(in the rows, 128 means zero)
One turn sends every row of this set to another row. A few are shown first. Where does it send the rows asked after them?
Q_524: [139 191 133 151 130 127 136 131 138 157 139 134 145]
Q_794: [137 175 120 151 118 136 131 141 145 148 155 127 142]
Q_23: [101 138 151 133 131 154 131 124  87 100 130 128 121]
Q_738: [122 119 155 142 145 118 110 122 103 124  97 122 111]
Q_233: [135 187 122 154 122 135 130 128 142 142 147 135 145]
Q_578: [122 126 145 144 139 121 117 112 106 105  93 129 114]
Q_225: [107 153 157 134 141 142 144 118  82 102 112 129 125]
Q_321: [137 121 124 113  96 135 115 130 113 111 122 119 135]
Q_837: [141 132 120 116  96 130 127 120 110 101 109 123 137]
Q_722: [103 138 170 129 143 144 129 134  82 126 127 123 122]
Q_724: [136 175 129 149 122 133 130 145 143 156 155 126 140]
Q_931: [105 146 171 129 147 140 138 133  78 124 116 124 122]
Q_659: [141 190 126 152 126 127 144 135 138 142 137 131 145]
Q_537: [138 183 132 149 127 132 128 134 140 162 149 132 144]
Q_336: [142 190 132 151 129 123 144 138 137 153 136 130 145]
Q_153: [119 113 147 141 138 126 103 120 109 113 106 124 110]
Q_721: [138 187 133 150 131 128 132 134 138 161 145 130 144]
Q_542: [124 127 152 143 145 118 119 115 104 111  91 128 113]
Q_593: [118 116 144 143 137 127 108 117 109 106 104 127 110]
Q_987: [141 131 151 107 113 115 122 140 100 150 104 115 135]
Q_244: [123 123 154 143 146 117 115 118 102 121  92 127 114]
Q_908: [104 147 152 134 134 151 139 120  86  96 119 131 124]
Q_631: [121 121 143 144 138 124 112 113 108 103  99 126 113]
Q_20: [138 178 132 148 127 127 134 144 140 162 149 125 141]
Q_806: [108 151 165 131 145 140 141 125  82 115 111 127 126]
Q_7: [134 115 134 108 100 130 107 137 109 131 126 114 131]
Q_928: [101 135 156 131 133 156 126 130  89 110 136 125 120]
Q_753: [147 145 139 113 111 112 140 124 100 122  86 122 140]
Q_558: [137 119 145 109 108 122 112 144 106 145 119 112 132]
Q_521: [144 143 129 114 102 121 138 117 104 106  95 124 141]
Q_74: [137 179 119 152 117 135 137 136 144 137 151 129 144]
Q_318: [139 187 120 154 120 131 144 134 142 138 142 131 146]
Q_291: [145 142 149 109 117 110 135 134  97 141  92 117 139]
Q_86: [118 115 152 141 144 122 107 122 107 122 105 123 111]
Q_883: [135 182 122 152 121 137 126 130 144 149 151 132 141]
Q_527: [101 134 164 130 139 150 125 133  84 121 134 122 120]
Q_621: [141 193 128 153 127 127 140 127 137 151 138 136 146]
Q_203: [141 185 134 149 128 125 141 143 137 160 140 125 144]
Q_132: [139 191 123 154 123 132 137 125 139 141 143 136 145]
Q_297: [136 182 128 150 124 136 126 134 142 157 153 131 141]

Q_724 turns into Q_336
Q_132 turns into Q_297
And these:
Q_987 turns into Q_521
Q_931 turns into Q_908
Q_244 turns into Q_631

One turn sends every row of this set to another row. A few are shown first. Where does it send the rows asked after them?
Q_320: [112 102 113 127 164  98  84 120 148 121 142 128 141 138 111 103 113]
Q_254: [107 131  96 130 127 103 120 146 148 148 137 100 152 142 120 112 109]
Q_73: [166 100 172 132 145  82 122 130 150 132 153 136 143 163 122 122 117]
Q_516: [161 131 169 149 152 102 132 135 137 132 144 160 157 147 124 116 110]
Q_285: [138 116 169 144 145  75 152 138 149 111 149 150 148 169 135 111 117]
Q_131: [126 117 131 165 153 112 112  69 127 126 154 123 158 158 122 120 109]
Q_338: [155 129 151 127  96  84 138  87 156 105 151 148 164 150 127 113  96]
Q_675: [162 135 117 160  99 106 142 137 151 102 134 108 161 154 124  99  94]
Q_723: [179 125 106 159  97  98 123 143 151 115 143 119 159 147 119 111 105]
Q_551: [165 127 147 140  99  92 132  88 156 115 154 153 167 143 127 120  90]
Q_530: [109 108 105 155 170 105  98 123 149 116 140 148 151 130 122 107 103]
Q_30: [109 117  98 149 130 104 130 142 157 146 142  96 153 144 126 119  98]
Q_665: [125 103 110 158 143  77 105  86 130 122 169 143 154 163 126 125 134]
Q_300: [167 122 144 127  93  76 126  93 154 114 157 152 162 146 124 120 103]
Q_930: [111 122  86 148 126  98 123 152 152 146 144 117 155 139 125 121 110]
Q_443: [ 94 103 118 144 167  98 108 118 156 106 139 122 144 145 126  98  99]
Q_241: [107 137 125 140 141  91 116  82 118 110 152 140 156 163 117 107 132]
Q_310: [163 130 114 139  91  87 128 144 151 103 140 104 150 157 117 100 113]

Q_516 turns into Q_285
Q_300 turns into Q_551
And these:
Q_320 turns into Q_530
Q_665 turns into Q_131
Q_310 turns into Q_723
Q_930 turns into Q_30

